Named moves (each a turn or a mirror), then the moves between two rows, first move first; the first pair answered:
k_143:
[ 24.4   3.3   3.3  -5.7   7.2   7.5   7.7  26.0  23.2 -41.2  -6.8  -2.0
   2.6  15.5  -7.6  -0.7  18.8  12.4 -31.0 -22.8  21.9] |-> [ 23.5   1.5   5.6  -1.6  16.0   3.6  14.3  23.9  26.9 -39.8  -9.2   0.3
  -4.5  18.7 -10.0  -1.2  17.1  11.4 -27.2 -22.2  19.8]
[  3.4   0.7 -13.8   6.2   2.9 -13.2  15.1  28.9  25.5  18.0 -17.1 -19.0
   4.7   2.8  -4.7  15.9  -0.3   5.1 -14.6 -10.3   5.3] |-> [  7.2   8.0  -8.9   0.6 -12.2 -10.8  13.8  27.5  18.7  13.8  -7.2 -25.3
  17.1   0.2  -7.9  12.5  -1.0   5.0 -21.7 -12.1   3.9]
[  6.6   4.7   8.9 -16.7 -10.5 -11.9   2.6  10.5  16.8  11.8   8.1 -11.8
  11.9 -19.0  25.0  -3.7  19.9  -2.1   6.7   1.1  22.1] |-> [  2.8   0.8   1.3  -8.7   2.8 -14.3   6.4   7.0  25.0  14.0   2.7  -5.9
   7.4 -14.9  30.4  -5.1  21.3  -5.0   9.5   2.1  20.0]
k_316:
[  3.0  14.6   4.4 -24.1 -12.2   3.7  -3.2  -1.4 -12.0 -18.0  -7.1  22.9
   9.0   4.6  -3.9  -5.2   4.7   6.6  -7.3  10.6   9.9] |-> [ -3.1  12.3  11.3 -25.4  -6.5   4.8  -2.0   6.5 -22.4 -11.4   5.4  18.5
  13.4   8.5   4.7  -0.4   7.0   8.4   0.8  11.6   9.3]
[ -0.2  31.0  -4.8 -17.9 -15.0  -4.8 -10.6   9.7  10.8  -8.6  -2.8  11.5
  28.8 -14.6  39.4  -1.8  23.1 -11.9  -4.5  -4.7  42.1] |-> [ -2.2  26.9  -3.6 -21.6 -11.7  -5.2  -9.9  11.3  10.0  -8.1  -1.6   8.7
  30.3 -14.4  38.1  -3.8  21.4 -11.8  -2.7  -8.0  41.0]
[  7.5   8.5 -12.7   6.8  -2.4  10.2 -20.8 -18.4  15.4   9.8   7.8 -14.2
 -19.5 -21.1  22.0 -26.3  -1.4 -36.3  14.5 -14.3  21.5] |-> [  3.8  10.9 -14.8   6.8   7.5  12.5 -22.0 -17.0   5.7  12.7  14.0 -20.8
 -16.6 -19.4  23.1 -23.3  -0.3 -34.5  20.1 -12.7  21.5]
k_441:
[ -1.6 -15.8   1.2  12.4 -20.4   8.0  -6.7   7.2   7.9   5.9  22.6 -49.4
  18.5  -3.7 -15.5   1.3 -20.6   6.7   2.7  15.2 -16.8] |-> [-11.3  -6.7  -0.6   3.6  -9.6   5.9  -4.0   7.2  12.2  20.1  25.8 -51.6
  17.3 -15.0  13.5  -0.3 -15.5  -4.9  19.0  17.1  -7.7]
[  6.8  -4.2  -9.8  11.2 -11.5  -6.0  15.4   2.3  34.2  -3.0 -23.9   2.2
  -6.5  -5.2  -7.4   1.8   7.0  -5.0 -19.4 -20.9  -1.2] |-> [  4.3  -1.8 -14.3   5.9   1.6  -8.1  18.0   1.4  33.2   4.0 -24.7   1.7
  -5.3  -8.7  10.8  -2.7  11.2 -11.7  -8.5 -20.0   8.0]
[ -1.1 -15.0  -3.8  13.3  24.7  -9.7 -14.6   3.1  -2.3  -6.0  -1.1  -7.2
  -0.1   4.5  10.5  14.3  10.1  10.1   7.6  11.0  -9.6] |-> [ -2.4 -15.2  -1.7  17.7  15.9  -3.5 -14.4   3.1  -2.9  -7.6  -2.0  -7.6
   3.4   7.4   0.2  17.8   9.8  13.4   0.6   2.6 -13.1]
[ -3.9 -17.9   0.7   0.2  12.6  -1.8 -18.2 -12.1 -15.2  -9.5  -2.5  15.5
  -6.8  12.7  -5.3  -8.9  -1.9   6.5  -9.8   6.1 -15.0] |-> [-10.4  -9.4  -2.3  -3.6  21.2  -5.4 -18.9  -5.8 -14.8   5.4  -4.8  17.9
  -4.1   5.0  15.5  -9.2  -2.2  -5.1  -0.4   9.2  -2.2]
k_791:
[ -6.9  -8.0  -0.7   7.8  -9.7   6.1  -4.3   2.4   0.6  -7.1   0.7  12.0
 -16.6   4.9  -6.1  14.3   8.6  -8.2   9.9   5.4  -7.5] |-> [  1.5   1.7   0.8  -3.1  -9.9  -0.9   0.5   9.1   5.4   3.5   6.4   5.2
  -6.0  -7.7   7.8  16.9  10.3 -12.8  13.5   0.1  -1.7]
[ -0.1   1.9  -6.1  22.4   9.1  -4.4  -3.0 -11.4  -9.7  18.4  -1.9 -11.2
 -14.1 -11.1  -2.7 -15.6   2.7 -14.6  20.6  -5.7   4.3] |-> [  1.6   4.8  -8.4  19.6   9.4  -6.8   2.5  -5.5  -8.9  20.9   1.7 -14.5
 -13.6 -14.0   0.5 -13.1   7.1 -14.5  23.0  -8.5   3.2]
[ -5.1 -20.3  -0.9  16.2  32.7 -10.8   4.2  18.4  -4.6  16.9  -1.0  -6.5
 -12.8  27.3  -2.1  22.7  -6.9  11.0   8.2  15.2 -20.5] |-> [ -6.0  -7.4   1.8   8.7  23.8 -17.6   8.9  27.1   2.0  30.7   1.9  -5.3
  -0.7  19.9  19.1  33.5  -5.1   2.4  16.0  10.1 -14.0]
[ 11.4   1.1   1.2   4.3 -28.5  11.3  -1.4  -8.4   5.4 -27.2  -7.7  -5.7
   1.2  -5.3 -24.7 -12.5   0.9  -2.9 -17.1 -24.2   2.1] |-> [ 16.7  10.3   3.4  -6.8 -31.4   3.9  -0.4   1.8  10.2 -17.9  -8.9 -12.3
  14.2 -14.9 -12.4  -2.5   7.3 -11.8 -11.0 -28.0  11.2]
k_249:
[  3.5  -6.7   6.0   1.1   3.0 -22.4   4.4   4.1   9.6  17.1 -16.4  17.9
   7.1   3.3  18.4  -9.1   4.3   0.5  12.9 -22.6 -16.5] |-> [ 12.9   0.6   6.8  -4.1 -16.9 -18.4   0.1  -2.7   9.7   6.7 -15.3  15.1
  22.5  -4.4  18.0 -14.7   7.3  -3.3   8.8 -28.3  -8.5]
[-10.9 -16.4 -12.7  -1.9  24.7  13.4 -12.0  -4.2 -13.5  11.6  12.5 -12.9
 -27.7  22.1 -17.1  -5.1 -15.5   4.0  21.4  37.3   1.8] |-> [-14.0  -4.3 -19.6 -13.3  28.0   2.3  -2.3  -8.0   1.3  19.2  -2.1   7.4
 -29.2   5.6  10.1 -10.2  -8.7  -8.6  20.6  36.0  27.4]
[-25.3   8.1  -1.9   3.3  35.5   4.8  23.8  31.6 -22.1  33.3  18.6 -17.5
  19.2  -0.6  26.2  15.8   2.0  -3.7  27.7   0.9   4.6] |-> [-22.0  23.2  -2.4 -11.0  15.8   8.0  20.6  24.6 -13.0  29.6  14.5 -11.3
  28.5 -13.9  40.3   7.9  13.0 -16.1  22.7  -4.9  22.8]
[ 11.9 -18.8  -3.3  30.4   8.8  13.4  -9.4 -17.6  -8.0  -2.2   7.3 -18.2
 -21.6   8.0 -33.8 -17.7  -3.7  11.8  -1.4  -3.3 -11.4] |-> [ -1.6 -17.6 -13.6  24.6  33.9   1.6  -3.2 -13.3   4.3   8.4  -5.8  -1.3
 -33.3   9.2  -5.6 -15.0   1.6   6.7   5.5   3.5  -1.3]
Now pairs of rows:
Between the rows of a pair lie 2 to 3 moves.
[  2.4 -16.8   6.8   7.9  20.7   1.9   0.7  -1.4   2.2   1.9 -15.8  16.6
 -13.1  20.5 -13.4  11.8   0.1  18.3  -2.7  -2.6 -16.6] |-> [  8.3  -2.5  17.8  -5.7   6.4  -0.9   4.6  17.1 -11.9  15.1   1.1  -6.2
  13.7  17.5  -7.2  25.0  -3.2  16.4   2.4  -4.1 -17.4] -> k_143, k_791, k_249
[-10.2   0.4   3.7  -4.2   1.1  18.7  32.6  -7.7  12.2  -2.8 -26.6  -1.3
 -18.3  18.5 -53.1  16.7   3.5   1.5 -31.0 -17.3 -46.3] |-> [ -6.9  37.2   0.5 -35.4 -13.4   8.7  39.5   0.0  33.1   8.6 -34.2   3.0
   7.7 -12.2  -8.5  20.9  15.0 -14.3 -33.6 -26.1 -16.1] -> k_249, k_791, k_249
[-15.3   7.7  -1.9 -21.9 -19.2   0.6  -7.7  -3.5 -14.0  -5.6  26.3   6.5
   6.3 -26.6   5.0 -20.7   3.8 -20.0  -0.9  -2.4  26.6] |-> [-18.9 -16.7 -13.7   1.5  -1.2   0.0  -7.6 -14.3  -9.1 -19.0   9.9  27.3
 -27.8  -6.1 -20.4 -29.6  -4.4  -7.8  -2.6   1.1  15.0] -> k_791, k_143, k_441
[-13.4   0.6 -23.7   2.1   6.7  -9.6 -14.0 -20.0  37.7 -26.7 -39.4   9.4
 -26.0   7.5 -18.7  15.8  -1.2  -2.4  -9.2 -16.7  -0.4] |-> [ -4.0   1.3 -15.6   5.9 -11.6  -0.1 -18.4 -15.9  15.5 -34.2 -17.5 -15.9
  -9.7  15.8 -52.3  20.2  -7.7   4.7 -10.3 -17.0 -18.4] -> k_249, k_143, k_249
[  1.2   6.6 -11.0   4.1  15.7 -10.6  14.2   2.0  35.5  11.7 -25.7  -1.1
 -13.3  -0.3  17.9  10.6   4.9 -12.6   0.9 -11.8  12.0] |-> [  8.1  18.1   5.4   0.9   2.6  -2.5   1.9  12.7  -0.9  21.7  15.4 -34.7
   8.8  -9.7  18.1  13.4  -4.6 -14.3  18.0  -2.7  -0.6] -> k_143, k_249, k_441
